In the rows, zero is written as 128.
Rotation paths and how fast each direction turns (deg/step):
Each turn is a multiple of 5 degrees from 10 to 175, or 0.
Each row of a path follows its step; steps can be skipped.
path 1
step 8: [132 139 126 143 130 130 128 133 113 121 129 131 131 136 122 128 117 121
 144 133 124 127 120 119 127 141 121 130 124 136 129 131 133 128 111 121
 141 126 128 127 133 132 128 129 129 131 134 132 132 117 129 118 131 133
 130 132 133 129 122 116 124]
step 11: [129 128 136 131 127 115 143 126 130 129 126 128 124 119 124 136 129 138
 128 128 136 138 120 117 141 118 138 125 125 137 117 124 132 131 128 130
 133 125 132 140 129 138 119 136 121 131 130 133 125 125 123 128 122 138
 132 131 141 133 134 123 121]
step 16: [128 136 128 143 118 122 132 126 117 120 123 122 136 129 134 120 140 132
 121 130 120 124 127 129 129 134 131 127 132 122 133 128 123 143 132 125
 127 138 130 125 122 130 125 132 115 140 130 133 130 126 138 111 129 124
 136 125 131 119 137 124 117]
step 17: [138 129 132 128 126 129 133 141 130 127 119 128 128 127 132 130 139 123
 131 128 125 128 137 125 133 138 123 146 120 128 114 135 126 128 121 134
 142 127 122 128 124 125 131 128 126 138 129 110 136 137 120 142 123 135
 137 133 133 131 127 128 132]
step 21: [131 134 118 126 132 126 124 124 139 126 122 141 145 129 137 124 118 129
 127 122 120 124 126 124 131 132 118 137 121 130 120 126 132 126 130 123
 126 141 134 122 126 113 126 137 127 146 136 130 132 129 114 132 125 134
 134 128 131 132 128 128 127]
step 25: [131 137 124 132 132 121 133 127 118 132 117 133 142 129 129 125 128 127
 129 127 137 130 121 131 124 144 124 141 123 126 122 140 138 125 135 129
 125 122 132 140 119 122 118 125 129 131 125 142 124 136 128 124 123 134
 128 129 133 134 134 140 139]
step 31: [133 127 119 124 128 115 130 122 121 119 131 127 126 143 129 126 138 126
 130 125 127 126 130 141 119 149 131 132 142 135 127 123 122 138 123 133
 131 129 120 136 142 129 130 129 127 121 137 131 128 133 120 126 127 129
 131 133 126 136 124 118 129]
step 32: [129 124 128 133 123 133 139 126 130 116 129 136 128 121 129 134 125 119
 127 133 124 135 131 125 140 123 135 124 129 123 128 127 119 128 131 143
 139 131 127 137 130 134 127 126 141 137 128 119 124 125 128 127 139 123
 143 129 121 118 116 138 116]
[126 130 131 130 127 129 125 128 129 129 130 127 132 129 131 129 127 128
 127 127 127 129 128 129 126 130 130 130 129 130 124 128 127 127 128 126
 128 126 129 131 128 125 128 127 128 127 130 126 125 128 127 128 127 127
 128 132 129 129 127 126 129]	175
[128 128 128 128 130 129 126 126 129 127 127 128 127 126 131 129 129 127
 123 128 130 130 131 130 132 128 129 128 129 128 128 130 127 128 124 128
 132 130 129 126 128 128 126 131 128 129 126 128 128 131 128 128 128 128
 131 127 129 128 127 125 125]	70
[127 130 128 126 128 126 128 127 127 126 127 130 127 127 127 126 128 132
 126 129 127 126 128 131 131 132 129 130 130 129 129 128 128 126 128 126
 126 129 128 130 128 127 128 126 129 125 126 127 127 127 129 127 125 126
 130 125 128 125 127 131 127]	115
[128 128 129 129 126 129 125 130 130 127 127 128 130 128 128 127 129 126
 128 128 128 125 127 127 130 129 129 131 127 127 132 132 131 129 128 129
 127 128 127 129 127 129 126 129 128 130 131 126 129 127 127 126 131 126
 127 126 130 129 126 131 126]	90
[129 127 128 129 128 130 130 125 129 130 130 129 126 128 127 130 127 130
 127 129 128 131 127 127 131 127 129 131 128 128 126 128 125 127 126 127
 127 127 130 129 128 129 128 128 125 129 129 126 132 127 126 131 131 125
 126 130 128 128 129 132 128]	170
path 2
step 0: [116 117 126 120 131 129 133 120 131 129 131 122 126 131 117 132 126 129
 130 130 141 133 121 120 135 127 129 126 141 115 125 147 128 134 130 122
 129 142 136 125 128 124 140 122 125 123 121 128 137 122 132 119 133 130
 125 128 134 126 121 131 135]
step 4: [115 131 126 127 127 127 133 115 111 128 115 126 118 129 122 135 128 133
 137 125 129 131 129 128 133 117 125 131 123 116 127 139 133 125 128 118
 126 122 131 128 131 123 120 127 130 130 128 120 122 112 133 132 128 123
 124 129 122 132 139 123 130]
step 5: [124 118 134 127 126 129 128 129 123 137 135 119 113 132 137 123 124 136
 134 121 118 125 125 126 136 137 111 126 130 128 121 124 129 125 135 122
 133 143 126 129 124 121 139 130 115 125 119 127 122 128 129 129 124 131
 135 135 130 124 121 124 137]
step 13: [123 121 131 132 120 131 112 135 130 134 125 122 131 131 128 121 127 130
 138 123 132 122 124 123 134 113 132 129 116 125 125 120 132 131 136 119
 135 133 115 127 129 141 135 123 133 122 141 135 127 133 135 128 129 134
 121 129 128 122 141 121 122]
step 14: [127 131 113 124 114 118 120 115 137 140 119 124 124 142 133 128 124 141
 125 138 126 127 130 122 124 132 127 134 132 137 129 132 128 128 125 132
 127 133 135 122 129 133 143 136 135 127 131 130 131 129 129 124 123 126
 132 121 120 136 122 129 123]
step 15: [143 134 124 124 126 120 133 122 120 121 123 130 124 133 125 124 125 129
 129 124 136 124 129 135 126 121 129 120 128 118 130 132 128 134 136 130
 136 136 124 126 119 129 127 124 119 141 129 126 129 106 126 127 124 120
 134 125 123 136 138 119 118]
step 17: [122 134 128 132 136 127 130 138 120 134 125 115 123 130 137 125 127 128
 121 117 134 117 130 117 121 132 125 134 126 129 128 130 126 126 130 133
 130 133 129 136 125 136 146 124 123 118 124 131 133 124 137 133 142 126
 126 124 124 117 123 118 121]
step 24: [135 132 130 140 132 137 123 124 123 123 126 131 133 127 125 133 123 122
 129 123 131 117 126 135 133 118 128 126 121 131 129 129 124 120 129 127
 129 128 123 121 118 126 143 141 139 112 143 128 125 125 126 141 132 132
 129 123 123 119 137 124 132]
[128 128 129 125 126 126 126 131 130 128 129 125 127 128 129 126 127 126
 131 129 128 128 126 126 128 129 128 129 128 129 128 127 125 126 130 130
 124 127 132 129 127 129 129 128 130 128 125 130 128 128 129 129 127 128
 128 133 126 130 127 127 130]	125
[127 130 128 127 131 127 126 125 130 128 128 128 128 131 129 133 129 131
 128 128 128 129 127 127 131 129 127 127 129 128 127 127 126 128 128 130
 130 124 129 126 130 127 129 128 124 127 127 130 128 129 129 125 128 130
 126 128 127 129 128 126 131]	155
[132 129 129 131 127 127 127 129 128 128 132 128 127 125 128 128 128 128
 130 129 126 125 128 127 130 129 131 128 129 130 127 125 131 127 127 130
 130 130 128 129 129 129 129 126 125 128 126 129 126 126 129 127 127 129
 130 129 129 125 131 125 126]	175
[127 131 126 130 129 126 128 126 130 129 129 129 130 126 130 126 128 129
 130 129 130 129 129 130 130 128 130 129 131 124 129 132 127 126 125 129
 128 129 129 129 126 126 127 127 128 131 128 131 128 128 128 126 128 127
 129 130 129 131 128 128 125]	95
[131 126 126 128 125 127 129 126 128 130 128 128 129 128 125 131 126 128
 127 126 129 127 127 126 125 127 127 129 130 130 126 131 129 130 129 128
 127 126 130 128 126 125 125 125 125 127 129 129 124 127 128 128 128 128
 125 130 127 129 127 128 127]	100
[127 126 129 129 130 128 126 126 131 127 129 129 131 128 125 127 127 131
 132 126 127 128 125 128 127 130 129 126 131 126 129 127 128 132 130 128
 127 130 127 129 126 129 129 129 127 130 128 126 128 131 128 132 127 129
 126 129 129 127 129 129 128]	140
path 3
step 5: [123 125 120 127 130 121 133 135 136 119 129 138 136 121 119 140 141 125
 123 127 123 121 127 108 125 127 127 126 124 126 147 121 135 128 139 127
 125 136 132 130 132 118 121 126 130 124 125 126 130 132 131 123 123 135
 128 130 131 133 130 125 133]
step 9: [126 131 122 122 133 129 128 132 117 127 132 123 130 137 136 125 119 125
 128 127 119 131 132 127 129 134 123 124 125 117 139 128 114 132 132 125
 126 128 125 113 129 126 135 126 130 133 127 115 133 124 130 125 114 128
 114 121 129 126 127 146 127]
step 11: [135 143 123 141 123 132 118 137 127 127 125 123 132 140 122 134 130 127
 133 125 125 134 121 107 134 135 129 131 131 131 133 133 124 128 122 131
 126 121 123 122 137 131 122 131 119 126 123 122 129 119 132 137 130 119
 125 134 133 128 133 127 126]
step 13: [124 125 114 130 129 111 122 134 131 125 128 131 138 134 128 131 139 130
 127 121 137 124 127 120 136 131 129 136 130 138 133 132 126 126 132 125
 136 128 124 133 118 123 144 132 123 125 137 130 122 129 126 129 132 126
 114 133 124 132 115 124 134]
step 14: [132 130 131 124 127 142 128 128 116 130 131 132 126 131 121 117 124 138
 127 121 126 129 131 138 135 123 113 130 124 135 124 126 129 134 124 137
 118 131 129 133 138 122 122 122 132 134 131 120 126 127 128 136 113 137
 134 125 127 123 129 134 118]
step 15: [118 136 121 124 123 125 126 130 124 127 116 114 123 132 132 129 127 122
 133 128 125 121 124 127 124 128 144 130 129 125 129 127 122 129 135 120
 128 140 141 122 128 129 140 136 128 130 130 132 127 143 133 116 134 119
 138 136 125 128 127 129 132]
step 20: [131 124 125 125 131 123 130 112 118 126 132 117 129 128 136 137 125 116
 126 118 127 117 125 127 117 128 125 127 122 136 118 129 122 122 123 122
 122 130 124 136 138 128 134 130 134 131 126 129 118 133 130 124 124 135
 119 133 112 127 125 136 128]
step 28: [129 129 131 124 128 123 129 127 126 133 124 114 135 134 127 127 123 109
 130 135 122 112 124 123 127 117 122 142 128 114 128 117 135 132 133 134
 132 135 127 126 134 126 125 126 130 133 124 125 124 128 124 138 126 126
 121 125 117 127 127 131 127]
[128 127 126 128 132 125 131 129 130 129 129 128 130 127 130 128 128 126
 130 128 128 124 128 126 131 128 130 131 130 129 128 127 132 128 126 127
 129 129 126 129 130 129 128 131 127 129 129 128 129 131 128 125 129 129
 129 128 129 127 130 128 125]	140
[131 130 129 127 129 127 128 124 127 130 127 126 128 127 127 128 130 126
 128 131 126 128 129 125 129 129 129 128 127 127 131 125 125 129 127 129
 131 128 131 124 129 129 124 127 130 128 129 128 129 128 125 127 130 127
 129 128 128 128 129 130 128]	60
[127 128 128 128 128 126 127 126 126 129 128 128 131 128 130 126 130 129
 129 125 130 128 129 132 127 124 127 130 127 133 131 126 126 127 129 128
 125 129 130 129 129 127 129 129 130 129 129 130 129 127 127 130 130 127
 127 129 125 128 128 128 126]	55
[131 133 128 127 127 132 127 127 126 128 128 129 130 130 127 131 130 130
 129 128 126 128 129 131 129 129 129 128 132 127 127 126 131 125 129 130
 129 130 129 129 130 129 130 129 127 129 128 130 128 129 126 130 128 127
 128 127 129 126 129 125 129]	100
[127 128 126 128 129 131 128 129 130 128 129 125 129 128 130 129 127 128
 129 130 125 128 128 127 129 127 127 129 124 129 127 131 129 125 125 128
 128 130 128 124 132 128 127 127 130 129 127 128 126 126 129 132 127 130
 128 126 127 125 128 127 127]	130
[131 128 129 129 127 128 128 130 129 128 125 126 128 128 130 128 127 131
 128 127 126 130 131 130 129 129 127 129 127 129 129 127 128 130 127 129
 128 124 127 128 130 130 127 130 131 128 127 130 131 130 130 129 127 129
 127 129 131 132 124 129 126]	140
